Turns in one plane each, and the order they were made in; the first pair answered:
J (before -> after):
[ -8 -14 -21  20  -6 -25   6 -23  -2]  ->  [-11   2 -36   9   2  -5  20 -19  11]
[ -1  -1   3  -6 -13  -5  -6  12  -3]  ->  [  1   0   2   2 -18  -4  -2   7  -6]
[-19  -8  12  11 -21 -18  -9 -16   3]  ->  [-16   9  -2  14 -23  -2  13 -23   9]
[-11   4   9 -14 -26  -5  -3   3  14]  ->  [-10   4   9  -9 -28  -7  -1   1  13]
S (before -> after):
[ 38  12   2  34 -11  -2  18   7 -35]  ->  [ 30  17  -1  11 -47   7  20  21 -13]
[  4  33 -10 -17  -6  26  24  17   9]  ->  [  3  32  -8 -15  21  28  20  13   4]
[ 18   2   1  33 -43   4  26  -4 -12]  ->  [ -1   9  -5   0 -53  17  22  11  18]
[-26 -11 -13 -17   4  12  -6 -10  24]  ->  [-21 -13 -10  -4  28   8  -9 -16  10]
U (before -> after):
[ -7   7 -22  21 -12 -16   5   1  17]  ->  [ -9  16 -23  10   4  -5   6   3  25]
[ -4 -21  -4   7   7  -8  14   8  12]  ->  [ -5 -16  -4   2  15  -2  13  10  14]
[ 15  -7 -13  12 -12 -14   2  30  -9]  ->  [  4 -14 -24  23  -8 -18   8  10  -4]

(2 to 3 turns a pair)
[ 13  -5 -40  10  -3   4  13  16 -31]  ->  [  8   0 -45   4  12  11  18  10 -23]  U, U
[ 19  -3  10  17  13  -1 -10   8 -25]  ->  [ 15  11  -8  19  22  13  11  -4 -14]  U, J, U
[-21 -11  -5   3  26  -7  -8 -13  12]  ->  [-16  -8  -7  17  16  -9   2 -24   6]  J, J
[ -2 -10  17   4   5  -7   8 -47   0]  ->  [  5   9  16  -8  25  12  13 -37   3]  U, S, J
[ 11 -35 -26  24 -18 -45  -1  10 -11]  ->  [  6  -5 -52   7 -29 -13  32  10  18]  J, S
[-18  13  -2 -23   3  17   8  -5  24]  ->  [-24 -16  13  -2   0 -12 -10 -22  11]  J, J, U
[ 32  15  18 -15 -21 -12 -42  46 -15]  ->  [ -1   4 -17  14 -73 -20  -4 -12  15]  J, U, S
[-11   5  -7 -12  15  33  13  14  18]  ->  [ -9 -22  16   2  29   5 -19  17  -6]  J, S
[-34 -13 -49   7  32  -3  -2 -17   0]  ->  [-23 -26 -40  27  21 -22  -9 -20 -21]  J, S
[  3  11  24  -2  19   0  -1  -1 -12]  ->  [  4   2  23  11   5 -13  -1  -8 -17]  U, U
[ 44   9  50  10  24  -9  -9   1 -40]  ->  [ 52  34  28   9 -22  13  30  -1 -25]  S, J
[ -2   0  19   8 -37  -7  28   0  -6]  ->  [-24   3   4  -2 -21   2  34 -12  18]  U, S
[-14  21 -17 -12 -18  24  23 -10  25]  ->  [  2   8  -4  -2 -53   6  13   2   5]  U, U, U
[  2 -23 -41  14 -21 -20  10  11 -17]  ->  [ -2  -1 -55  -3   0   4  24  15  -2]  J, U
[ -5   9   9 -24  14 -11 -17  11   4]  ->  [ -4   5  -3  14  -5 -18   9 -28  -2]  J, U, J
[ -3  -7  40 -24  12   5 -23   9   2]  ->  [  4 -19  41   3   6 -14 -22  -5 -15]  S, U
[  2  11   4  -5 -36   2  -3 -13   4]  ->  [-10  18   0 -21 -15  12  -5  -9  19]  U, S, U
[  5   3  -4 -15  14   4  -9  31  -5]  ->  [  1  -9 -20  24 -11 -14  12  -6 -12]  U, J, U
[-17  13 -23   0 -11  15  32  -3  10]  ->  [  3   8  -6  -1 -40   6  20  20  -9]  U, U, U
[  5  -5 -36  -8 -13   3  -1  38  -2]  ->  [ -5 -24 -36   8 -19 -16  -6  20  -6]  J, U
[  7 -17  -8 -17 -31 -22 -26  53 -14]  ->  [-36 -23 -56  12   2 -18  10 -15  19]  U, U, J
[ 21   4  -7 -13 -17   3  -5  36  -2]  ->  [ 12   1  -2 -20 -12   2 -11  37   3]  J, S
[-34  -4 -13   9 -26  -3   0  -1  10]  ->  [-37   8 -14  -2  20  11  -2   3  11]  J, U, S
[  4  20   7  17 -17 -16  -8 -15  -1]  ->  [ -2  29   2  14   8  -4   0 -21   7]  U, U, S
[-16  -9   0   2 -28   9   7 -54  26]  ->  [-27  -6   0 -22  -2  16  -5 -42  37]  S, J
[ 12   7   7  24 -37  -2   2  12 -14]  ->  [ -3  13   3  -6 -37  10  -4  26  11]  S, J
[ 23  -6  27  -4 -34  -8  -8 -18   2]  ->  [ 13   7  15 -20 -35   8   3 -17  21]  S, J, J
[ 34   1  27  -8  28 -49  -7  30 -21]  ->  [  7 -16   0  24  33 -62  11 -20 -10]  U, U
[  5  -8  -1  -3   1 -20   6   2 -26]  ->  [  3   5 -13  -3   8  -9  23  -8 -21]  J, U
[-17  -6 -14  27 -47 -14  12 -21  23]  ->  [  4  30  12 -30 -17  23  -4  34  28]  U, U, U
[  4   6 -45  20  14   7  12  -7  -8]  ->  [ -3   9 -46  -3  19  15   2  14   3]  S, J
[ 20   6  14  21   1   4   8 -16 -12]  ->  [ 16  13  10  14  17  12  10 -16  -5]  U, U
[ 42  12  21 -22 -11  13  -2  41 -12]  ->  [ -2 -19 -19  10 -55 -10  23 -17  14]  U, U, S
[  5   8 -20  24 -14   4  21   8  -1]  ->  [  4  11 -17  -4   7  14   6  35   6]  J, U, S
[ 27  30   4 -17   3  33   9   8  -9]  ->  [ 16 -19  20  16 -18 -18 -21 -14 -27]  J, J, U
[ 26  19  22 -24 -27  36  15  14  14]  ->  [  9   9  17 -34 -35  31   7  14  29]  U, S
[-16  -3 -20  22  49 -14  22  27 -14]  ->  [  7   0  -7  29  27 -19  20  38 -34]  U, S
[  3  14 -13 -45  14  13 -18  20  27]  ->  [ 14 -17  -9  -6 -46 -28 -24   9  -2]  U, U
[-12   1  16 -27 -12  15  -8  -5  28]  ->  [  5 -13  32 -10 -19  -8 -25   3  -1]  S, U, U
[  9  -2  22  -2 -12  -7 -10  -7  -3]  ->  [ 10  17   5  -6  -8  13  11 -10   7]  J, J
[ -1  -8  -5   9   9  -8  -1 -14  -3]  ->  [  3  -7  -1   9   8  -8  -2 -13  -7]  U, J, S
[ 15   5  47  27   8  -1   1 -49  -7]  ->  [ 25  36  40   0  19  32  13 -26   3]  J, U
[  4  -3 -13 -31 -21   3 -10  40  -6]  ->  [  3 -10 -27  -1 -45  -8   9  14 -12]  U, J
[ 24   9   2  17  46  11  23  27 -37]  ->  [ 24  11   3  -7  31  15  13  52 -29]  S, J, J
[ 11  24   6   3  -8  19  20 -17  -2]  ->  [ 11  27   7 -18   0  24   9   4   4]  U, U, J
[ 13   7   5   0  52   8  -3  -1 -15]  ->  [ 29  17  -2  17  29  13  17  -7 -25]  S, J
[-39  -3 -27   0   2  -5  14   9  23]  ->  [-14  -7  -5  -5 -30 -14  -3  41   3]  U, U, U
[-15  17   7 -17 -12  15  14 -28  26]  ->  [  0  24  24 -32   6  21  -1  -2  14]  S, U
[  0  -1  28  30 -16  16  16 -44   9]  ->  [ -9  12  25   4 -12  35  19 -36  30]  S, U
[ 11  -1  11  33 -24   8   3 -14   6]  ->  [ 8 19  3  4  2 34  7  5 23]  J, U, S
[ -4 -14   0   2  19 -20 -11  -7 -25]  ->  [  3  -2  -9  11 -21 -14  13 -15 -21]  J, S
[-20 -32 -18  10 -21 -23  -8  -6  16]  ->  [ -7  11 -18 -26  10  19   5  19  29]  J, U, U
[  2  -8  -9 -12 -47  -5 -17  31  11]  ->  [-23 -35 -13  13 -24 -27 -23  -7  15]  S, J, U
[ -4  -2  -8 -15 -39   6  16  -4   2]  ->  [-10  -8  -1 -31 -26   5  -2  10   7]  J, J
[ -8 -12 -31  16 -37 -11  19  -2   0]  ->  [-21   2 -43 -12   8  13  19  10  17]  J, S
[  9 -22 -40  13  13 -22  -5  23 -26]  ->  [  5 -11 -52  15  24  -9  11  11 -18]  J, U
[  6 -19   7  17 -11 -24   8  11 -14]  ->  [  3   3 -13  15   4   0  37  -2   0]  J, U
[ 32  23  30  13  -4  20  18  -1 -12]  ->  [ 22  11  19  33  -7   9  26 -27  -9]  U, U
[  6  15  35  17  31   6   8 -42  -1]  ->  [ 17  18  34  24  17   6  15 -41  -9]  J, S
[ 41  24  27  27   2  12  23 -11 -35]  ->  [ 39  23  30  -2  36  19   0  17 -32]  J, J, S
[  9 -13 -45  27  -9  -9   7  -1 -11]  ->  [  5 -12 -43   4  27  -3  -9  18  -7]  J, J, S
[ -6 -12 -27 -27  31   7  -1  42  -9]  ->  [  9 -34 -13  26 -11 -28   4   6 -39]  J, J
[ 36  10   3 -12 -22  13   0  39 -18]  ->  [ 24 -14  -3   7 -47 -10  -4  21 -18]  J, S, U
[  0  -6 -44  -6  48   5   9  34  -6]  ->  [  0 -34 -23   3  36 -24 -20  36 -21]  J, U
[-10 -14   8 -35  42  24  22  22 -25]  ->  [ 16 -23  17   0  -8   1  27  18 -56]  S, U, S
[ 17  27  -2 -27 -27  -2  15  41  11]  ->  [  6  -9  -1   3 -50 -39   1  20  -1]  J, U
[ 28  -6   7   0 -33   8  13   0   3]  ->  [  6  -9  -7  -9 -26  13  17 -11  25]  U, S
[-4 13 22  5 17  6 -2 -9  2]  ->  [  6  16  18  15   1   6   7 -11  -4]  S, J, S
[  0  22 -35  -8  -2  17  26  20   8]  ->  [ 14  22 -20 -13   2  16  13  40  -7]  S, U
[ -8  48   1 -57 -47  39  19  27  42]  ->  [-22  36   6 -74 -15  32  -4  38  46]  U, S
[ -4 -33  30   9  -3 -23 -28  18 -10]  ->  [-18 -32  10  33  14 -21  -5 -22  -3]  U, U, S
[ 14   3 -26 -24 -31  19  -7  37  -9]  ->  [  3  -5 -19 -34  -8  13 -24  40  -6]  J, S
[ -2  -1  25 -43  -7   9 -27  36  18]  ->  [ 10 -27  42   9   2 -24 -34   2 -20]  S, J
[-25  18  17 -30   8  -7 -30  12  24]  ->  [ -6   6  24  10 -41 -30 -20  -7  -5]  U, J
[ -8 -19  18  -8 -18 -11 -12   8  10]  ->  [-17 -11  -1   5  -9  -1  12 -20  20]  J, U, S
[-19 -23 -36   7  20  14   4   6  30]  ->  [-21 -32 -20  10  31   5 -11   2  26]  J, J, U
[-11   1 -13 -42   1  13 -14  35  28]  ->  [-24 -38  -2  -8 -14 -27 -32   4  14]  J, U, S
